Each path below is one point turned by a fixed rotation once a step. After each direction that follows a path, write how fast that rotation turns it, in deg/step (0 if it stays still).
Each turn is a multiple of 5 degrees from 10 to 175, or 0.
Each row of a path follows its step; steps can be skipped.
Path 1:
step 0: [-2.38  1.14 -0.72 -0.63  2.81 -0.68 -2.55  2.24 -1.47 -2.17  1.20  0.94
 -2.65  2.28  0.68 -0.51 -1.22  2.88  2.76 -0.72  0.44 -1.37 -0.82  2.19
 -2.52  1.75  1.27  1.38 -2.49]
step 1: [ 4.25  2.21 -0.63  1.02  1.79 -2.28 -2.59 -0.12 -1.77 -1.21  2.61 -1.39
 -1.27 -0.70 -1.27 -1.56  2.86  0.30  2.20 -1.16 -1.00  3.14  1.48 -0.23
 -1.58 -0.80 -1.23  0.53  1.04]
step 2: [-1.90  0.61 -3.28 -0.14 -1.49  0.02  0.15 -2.67 -0.21 -0.42 -0.12 -1.63
 -1.73 -4.30 -1.83  0.77 -1.17  0.05  0.46 -3.26  1.36  2.63  0.85  0.32
  2.01 -2.85  0.13 -2.29  1.65]
step 3: [-3.73 -0.62  0.07  1.16 -0.41  0.35  1.48  2.93 -0.94  1.04  0.13 -0.94
 -3.51  2.08 -1.81  4.16  1.74 -1.38 -1.74 -2.05  2.05 -0.14  1.29 -2.34
  1.52  1.12  0.83 -0.57 -1.13]
step 4: [ 4.33  0.23  1.48  0.29 -2.57  2.51  0.02  2.96  1.35 -0.04  0.42  0.26
 -1.47  2.12 -0.29 -0.62  0.83 -2.43 -0.13 -1.16  1.87  1.32 -4.00 -0.72
  1.39  0.72 -2.08  0.81 -2.52]
step 5: [-1.39 -3.01  1.39 -1.23  1.10  0.99 -0.82  1.95  1.46  0.45  0.72 -2.03
  3.11 -2.77  2.51  0.26 -0.30  0.48  0.78  0.41 -0.52  3.09 -4.78 -0.33
 -0.46 -2.36 -1.16 -1.27 -0.32]
step 6: [ 0.01 -2.45  1.70 -1.41  1.36 -2.42  0.56 -1.60 -0.15  3.94 -0.29  1.81
  1.29 -0.70  2.00  2.88 -0.39  1.99 -3.18  0.06 -1.78  1.58  1.77 -2.40
  1.09  0.54 -2.49  1.70  0.84]
step 7: [-0.88  0.70  0.87  0.96 -3.75 -1.13  0.51 -1.84  0.68  2.19  0.50  2.14
 -0.40  0.12 -1.83 -2.22 -3.02  3.24 -1.03  0.70  0.85 -3.60 -1.89 -0.19
  0.40  0.61 -0.80  3.67 -0.65]
step 8: [-1.88  1.30  3.02  2.56  2.00  0.93 -1.15 -0.39 -0.36 -3.53 -0.05 -1.15
  0.03  0.72 -0.03 -0.95 -0.14  2.48  1.77  2.99  0.91 -2.10  0.24 -0.79
 -3.91 -1.61 -1.74  1.11 -2.72]
step 9: [ 2.28  0.71 -0.14  0.61  2.32 -0.74 -4.26 -2.52 -1.01 -1.72 -2.43  2.18
 -1.95 -1.48  1.06 -0.32 -1.21  0.29  1.54 -1.21 -1.43  2.86  1.52  0.49
 -2.33  2.26 -0.83 -1.83 -1.06]
step 10: [-1.53 -2.34 -4.17  2.61 -2.08 -2.57 -3.60  0.34 -0.01  0.28  0.89 -0.46
 -0.59 -2.25 -3.29 -1.34  1.66  1.20 -0.38 -1.61 -1.36  0.86  1.35  0.69
  0.06  0.09  2.61 -0.49  1.29]
Directions:
[ 0.03 -0.30  0.90 -0.29  0.96 -0.74  0.65  0.69 -1.27  0.54 -0.40  1.14
 -1.31  0.65  0.24  0.87 -0.90 -0.42  0.40  0.25 -0.44  0.75  0.33 -0.47
 -0.53  0.85  0.56 -0.21  0.40] : 125
[-0.54  0.79  0.28 -0.30 -0.61  1.13 -0.01  1.32  0.55 -0.05 -1.01  0.65
  0.20  0.45 -0.97  0.21 -0.41  0.39  0.52 -0.46  0.24 -1.04  0.70 -0.87
 -0.42 -0.12 -1.14 -0.21  1.15] : 85
[-0.11  1.07  1.28  0.71  0.33  0.94  0.18  0.06 -0.93 -0.18  0.33  0.03
  0.13  0.40  0.75 -1.98  0.42 -0.39  0.73  0.01 -0.02  0.80 -0.63 -0.48
 -0.03 -0.98  0.07  0.33  0.53] : 100
[ 0.63  0.28  1.65 -0.34 -0.11 -0.21 -0.71 -0.27  0.17 -0.90  0.08  0.07
  0.24  0.30 -0.06  1.38  1.62 -0.47 -0.52  0.13 -0.33  0.13  1.32 -0.31
  0.16 -0.58  0.13  1.08  0.04] : 145
[ 0.05 -1.37 -0.52  0.28 -1.05  0.64 -0.33  0.81 -0.90 -0.21 -0.30  0.37
 -0.49 -0.26  0.37  0.31  1.13 -1.74 -0.28 -0.04  0.35 -0.12 -0.56 -0.42
  0.81 -0.33 -0.18 -1.21  0.26] : 45
[-0.57 -0.48 -0.49  0.86  0.47 -0.83  0.38  0.81 -0.42  0.76  0.39 -1.51
  0.89  0.69  0.47 -0.01  0.71 -0.16  0.68  0.21 -0.15 -0.38  1.18 -1.21
 -0.69  0.03 -0.62 -0.16 -0.79] : 145
[-0.24  0.29 -0.16 -0.88 -0.26 -1.28  0.03 -0.36 -0.94 -0.45 -0.10  0.91
 -0.18 -0.72  1.16 -0.29  0.99  0.95  0.69  0.94  0.97 -1.09 -0.24  0.13
 -0.20  0.27 -1.02  0.27  0.36] : 45
